0: [2,3,6,6,3,7,2,6,6,2,4,7,5,4,4,2,4,4,4,6,5,7,4,2,5,4,5,3,4,4,3,3]
1: [3,5,6,7,7,2,3,5,6,4,6,3,3,6,4,5,5,6,5,2,6,4,5,5,4,4,3,3,7,6,2,5]
2: [5,3,5,7,8,5,2,4,5,4,2,2,4,6,5,8,5,7,4,3,7,5,5,5,3,2,5,3,6,5,3,6]
3: [6,5,5,4,2,9,6,5,0,6,3,8,9,4,3,3,3,3,3,4,4,6,2,4,8,4,5,7,5,5,7,4]
4: [1,3,6,8,4,3,4,5,5,2,5,3,3,4,5,3,3,4,6,4,2,6,1,5,4,5,3,3,6,3,3,6]
5: [4,3,7,4,4,8,5,2,4,3,3,7,9,6,0,8,7,4,2,8,4,6,6,2,9,4,5,2,6,6,4,0]
6: [5,7,4,1,2,7,5,4,3,5,8,6,5,4,3,2,5,2,5,7,5,6,4,3,7,7,7,3,2,5,6,2]
7: [3,6,5,6,9,1,4,8,4,2,4,4,4,6,7,5,6,6,4,2,5,5,4,2,1,1,2,8,6,6,3,5]
8: [8,7,0,2,5,0,3,5,6,6,4,5,2,5,7,5,4,7,6,6,4,4,6,4,1,2,5,7,3,6,4,6]
9: [8,8,4,5,7,4,4,5,4,6,2,5,6,5,4,7,5,8,5,6,5,4,4,3,2,2,5,5,3,7,5,5]
10: [4,6,3,6,4,1,4,4,5,3,3,5,6,5,6,5,5,6,6,4,3,3,3,6,2,5,3,6,4,3,5,5]
11: [5,4,4,3,5,4,5,2,7,6,2,3,5,3,6,6,4,7,6,4,6,3,9,4,4,5,5,5,3,6,6,4]
12: [6,9,3,3,9,0,5,6,5,5,4,6,4,6,7,6,6,8,5,2,6,1,6,3,0,1,3,9,4,6,4,5]
13: [0,1,7,7,5,5,4,3,8,2,5,3,3,4,2,4,3,5,5,2,6,5,8,5,5,7,5,1,5,4,3,4]
14: [3,5,5,5,9,2,3,6,6,4,5,4,5,5,3,6,4,7,6,6,5,6,5,3,2,2,4,3,7,5,1,4]
15: [5,6,4,4,3,6,5,4,5,5,6,6,5,4,5,3,4,2,6,6,4,5,3,5,6,6,6,3,5,2,4,4]
16: [4,3,3,4,2,7,5,2,7,4,3,4,3,2,5,4,6,2,5,7,8,3,4,4,6,8,7,1,2,6,4,2]
17: [1,1,9,5,5,6,7,5,2,6,8,4,6,6,0,6,5,2,2,4,2,7,5,7,9,6,4,2,9,3,4,5]
18: [8,4,4,5,4,8,5,4,6,6,1,3,5,3,8,6,5,4,5,2,8,3,7,5,3,6,6,5,1,5,8,5]
19: [7,4,2,3,3,6,4,5,6,5,4,3,4,2,8,5,6,4,4,5,4,5,5,4,4,4,5,6,3,6,5,4]
20: [5,7,3,3,6,3,6,2,7,5,6,3,4,4,6,7,5,4,5,5,5,3,4,5,5,4,5,3,7,6,3,2]
21: [4,4,7,4,5,5,7,5,4,6,7,3,4,5,3,3,4,1,5,3,2,4,5,6,8,7,5,3,8,4,5,4]
22: [6,4,4,3,2,8,5,4,3,7,2,7,7,5,2,5,3,6,3,5,5,6,6,4,7,2,6,7,4,6,7,4]
23: [6,6,2,4,8,0,5,6,7,6,4,3,3,4,9,5,5,6,5,4,6,2,6,4,0,3,3,9,2,5,4,7]
24: [5,3,5,5,2,6,5,5,5,5,5,3,1,3,5,1,3,2,5,4,5,4,3,6,5,6,5,3,3,2,5,7]
25: [4,3,5,7,8,2,3,7,6,5,5,3,2,4,6,5,5,5,4,5,4,5,5,5,2,3,4,4,5,2,2,7]
26: [5,7,6,1,4,6,6,3,2,4,8,4,4,5,3,5,3,3,6,4,3,7,6,4,7,6,5,3,6,4,5,3]
27: [4,1,5,3,3,4,6,5,4,5,5,5,7,5,1,4,2,4,4,7,3,9,9,4,7,5,6,6,5,4,5,5]
28: [6,8,5,6,9,0,3,7,4,2,3,5,5,6,6,7,9,7,3,4,5,2,4,3,0,1,3,8,4,7,3,4]
29: [5,1,6,6,2,9,4,4,2,5,3,6,5,5,0,4,1,4,3,6,6,7,6,4,6,3,6,3,5,3,5,6]
30: [4,6,5,7,4,1,4,3,4,2,3,4,6,5,5,5,6,5,5,4,3,2,2,7,3,7,4,6,4,3,5,5]
31: [6,7,6,4,6,5,7,5,5,6,4,6,6,5,3,4,2,5,7,3,5,1,5,5,3,4,5,4,5,3,4,5]
32: [2,3,6,6,4,5,4,5,6,5,4,5,4,3,5,4,3,3,5,4,4,6,4,6,5,5,4,4,4,3,4,6]
33: [6,8,3,3,9,0,5,6,5,5,3,5,5,5,6,6,6,8,5,1,6,1,7,4,0,1,4,9,5,8,3,4]
34: [8,8,3,4,7,3,2,5,5,7,4,6,4,4,6,6,6,7,4,5,5,3,2,4,3,0,4,6,3,7,4,5]
35: [4,3,4,6,4,5,1,2,6,5,3,3,6,3,5,6,5,4,4,7,5,6,4,5,4,5,5,1,4,4,4,4]
36: [3,1,4,4,2,5,5,5,4,5,3,6,6,5,2,3,3,5,3,5,3,6,4,6,5,5,5,5,5,1,4,7]
37: [4,5,4,7,3,2,5,4,6,2,6,5,4,4,6,3,3,5,6,5,4,5,5,5,3,7,5,5,2,1,5,5]
38: [5,5,2,2,2,7,3,3,4,6,7,3,1,2,4,1,3,4,5,6,6,5,2,5,5,7,6,3,2,6,6,6]
39: [7,4,5,5,3,7,7,4,2,5,5,2,4,5,4,2,3,3,6,4,4,5,3,4,4,7,6,4,4,5,6,5]
40: [3,5,4,5,5,1,5,3,5,4,3,4,5,6,5,6,6,6,5,4,5,4,8,6,2,6,5,5,2,4,5,5]
41: [5,5,2,1,3,6,5,2,4,7,7,3,1,2,4,1,3,3,5,6,5,5,2,5,6,7,6,2,3,5,6,5]
42: [4,8,2,2,6,0,4,5,7,5,8,4,1,5,7,4,7,5,4,5,4,2,5,5,2,4,2,6,4,4,3,4]
43: [5,0,5,2,4,8,6,4,4,6,4,3,3,4,4,3,4,3,3,2,6,4,9,6,6,5,5,5,4,3,7,6]
44: [7,7,3,1,4,4,5,3,6,8,6,5,3,3,5,5,4,4,6,5,5,3,7,5,4,5,5,4,3,5,6,5]
45: [3,2,6,4,3,5,6,4,0,3,5,5,7,6,3,5,5,4,1,3,2,8,1,5,9,5,3,8,7,5,7,5]
46: [4,2,5,5,3,2,6,5,4,2,4,2,4,4,6,2,5,4,4,4,2,5,7,5,4,7,4,7,2,4,7,6]
47: [4,5,3,3,4,1,6,4,5,3,3,6,5,5,5,5,5,6,5,5,3,2,4,6,2,4,3,6,4,3,3,5]

[7,6,5,7,8,3,3,6,4,4,2,3,3,7,4,8,6,7,3,2,7,3,4,4,2,1,4,6,6,4,4,5] 2 28 7 9 1
[4,0,6,6,1,9,4,5,2,5,2,7,6,5,0,3,2,4,2,6,6,6,7,4,7,3,6,3,6,3,5,5] 29 36 22 27 0
[5,5,5,4,4,7,5,4,4,5,4,5,7,4,4,5,4,4,5,6,4,5,6,4,6,6,6,4,4,6,5,3] 15 22 39 26 6
[5,8,4,6,9,3,2,6,6,4,2,6,5,6,6,9,7,8,3,4,6,3,2,3,1,0,2,7,5,7,1,4] 28 34 7 12 9
[6,3,4,2,3,8,5,4,3,7,3,7,8,5,1,6,3,5,2,4,5,6,6,5,8,3,5,7,5,5,6,5] 22 3 29 27 36
[0,4,6,7,3,4,3,4,6,1,4,7,8,4,5,5,6,4,4,8,2,5,2,4,5,5,3,3,5,4,3,2] 0 35 4 32 30
[6,5,4,5,7,2,3,4,6,5,3,3,3,5,6,8,7,6,3,3,6,4,5,5,3,3,3,5,4,6,4,5] 2 1 34 40 9
[5,2,5,8,8,7,3,6,4,5,0,3,5,5,6,7,4,6,5,1,8,4,5,4,1,1,4,4,5,9,3,5] 2 1 9 7 14
[4,4,6,5,5,5,5,3,6,4,4,4,5,4,5,8,7,4,4,5,7,5,9,4,6,7,6,3,4,6,5,2] 11 40 35 16 20
[2,2,4,5,2,6,2,4,5,3,4,4,5,1,4,2,2,3,4,5,4,7,4,5,5,6,6,3,2,4,4,6] 32 0 24 35 36
[2,3,7,7,4,4,4,5,5,3,6,3,4,4,4,4,4,3,5,5,3,5,2,4,6,6,4,2,7,3,3,4] 4 32 21 15 0
[3,6,5,3,3,6,5,2,4,5,6,7,5,5,2,3,3,4,5,4,6,3,4,5,7,5,5,3,5,4,5,3] 15 26 6 31 32
[5,5,4,7,8,1,2,8,4,3,2,5,5,5,7,4,4,8,5,4,4,5,4,3,0,0,3,9,4,5,3,6] 7 28 12 23 25
[4,4,5,6,8,1,4,5,6,4,4,3,5,6,7,9,8,7,4,4,5,5,8,5,4,5,4,6,4,5,4,4] 40 2 1 25 11
[8,7,2,4,5,1,3,7,3,4,4,4,3,6,7,4,3,8,7,5,3,5,1,3,1,1,3,8,5,4,4,6] 8 34 10 9 7
[5,3,4,6,2,6,5,5,5,6,6,4,1,4,4,1,3,1,5,4,4,3,4,6,5,7,5,2,4,2,4,6] 24 15 32 39 41
[3,4,4,5,3,1,4,6,7,3,6,5,2,5,8,1,5,3,4,5,4,5,7,5,3,7,4,6,2,1,5,5] 37 46 32 40 24
[6,6,4,3,4,5,4,4,6,6,7,6,3,4,5,5,6,2,3,7,5,4,6,4,6,5,6,3,4,3,3,3] 15 44 20 6 19
[3,4,6,5,8,4,4,6,5,3,4,4,6,6,4,5,3,8,6,4,6,6,6,2,2,1,5,6,5,6,3,4] 14 7 2 1 9
[7,5,3,3,4,5,5,4,6,6,3,4,4,2,8,4,6,4,4,6,5,3,4,4,4,3,4,5,2,7,5,5] 19 44 34 11 18
[3,1,4,5,3,1,5,5,4,3,6,2,4,5,6,5,6,5,3,5,1,7,6,6,5,7,3,6,6,3,6,6] 46 32 37 36 4
[6,4,5,4,2,9,6,6,1,5,2,8,8,4,5,3,4,2,3,4,4,6,2,3,7,3,5,7,4,6,7,5] 3 22 45 39 29
[8,7,2,4,8,1,5,6,6,6,4,3,4,4,8,6,5,6,5,4,5,2,6,4,0,2,4,8,3,6,4,6] 23 12 8 33 34
[1,3,7,9,5,3,4,6,4,1,2,4,4,6,5,4,4,5,4,1,5,5,3,6,3,5,3,3,5,2,5,6] 4 32 30 1 10
[3,4,5,8,7,1,4,5,5,3,3,3,5,6,6,8,8,6,3,4,5,4,8,5,3,5,4,5,4,4,5,5] 40 2 25 1 10
[4,6,3,2,2,5,6,3,6,4,5,6,6,3,5,3,4,2,6,8,3,4,3,2,5,4,4,4,4,6,4,2] 15 6 19 20 44
[6,8,4,5,5,6,6,4,5,7,5,6,4,5,3,4,1,4,7,3,5,1,4,6,4,5,6,3,4,3,4,5] 31 15 44 39 24
[4,2,5,5,3,4,5,5,3,2,5,4,4,5,7,2,5,3,4,3,4,5,5,4,4,5,3,7,4,4,6,6] 46 32 37 24 39
[2,6,7,8,9,3,4,8,5,2,3,6,6,4,8,6,6,5,4,2,3,4,0,3,3,1,2,7,7,6,1,3] 7 28 1 14 25
[8,6,4,5,6,5,3,5,4,5,3,5,6,4,6,7,6,6,4,5,6,4,6,4,2,2,6,5,2,6,5,5] 9 34 19 11 2
[7,6,5,3,4,4,8,3,4,8,7,4,5,6,2,5,3,3,6,5,5,4,9,6,5,7,7,4,4,2,6,5] 44 26 31 15 21
[1,5,7,9,9,3,4,5,7,2,4,4,4,8,3,8,6,6,4,3,7,3,6,4,3,3,3,4,7,3,1,3] 1 14 2 25 7
[4,0,6,6,3,9,3,5,4,5,4,6,5,6,0,4,1,3,3,5,5,6,7,6,6,5,6,2,5,2,5,7] 29 36 32 27 43
[3,6,5,3,3,7,5,3,4,5,5,7,6,4,3,2,4,4,5,4,5,4,4,5,5,5,5,4,3,3,6,5] 15 32 6 31 36
[6,6,3,4,3,5,4,4,7,6,5,6,5,3,6,4,6,4,4,5,5,3,4,6,5,4,5,6,3,4,4,4] 19 15 44 47 32
[1,2,5,2,2,5,6,6,4,5,6,7,6,4,0,3,3,3,2,5,3,4,5,4,8,4,2,5,8,3,3,3] 36 27 21 17 32
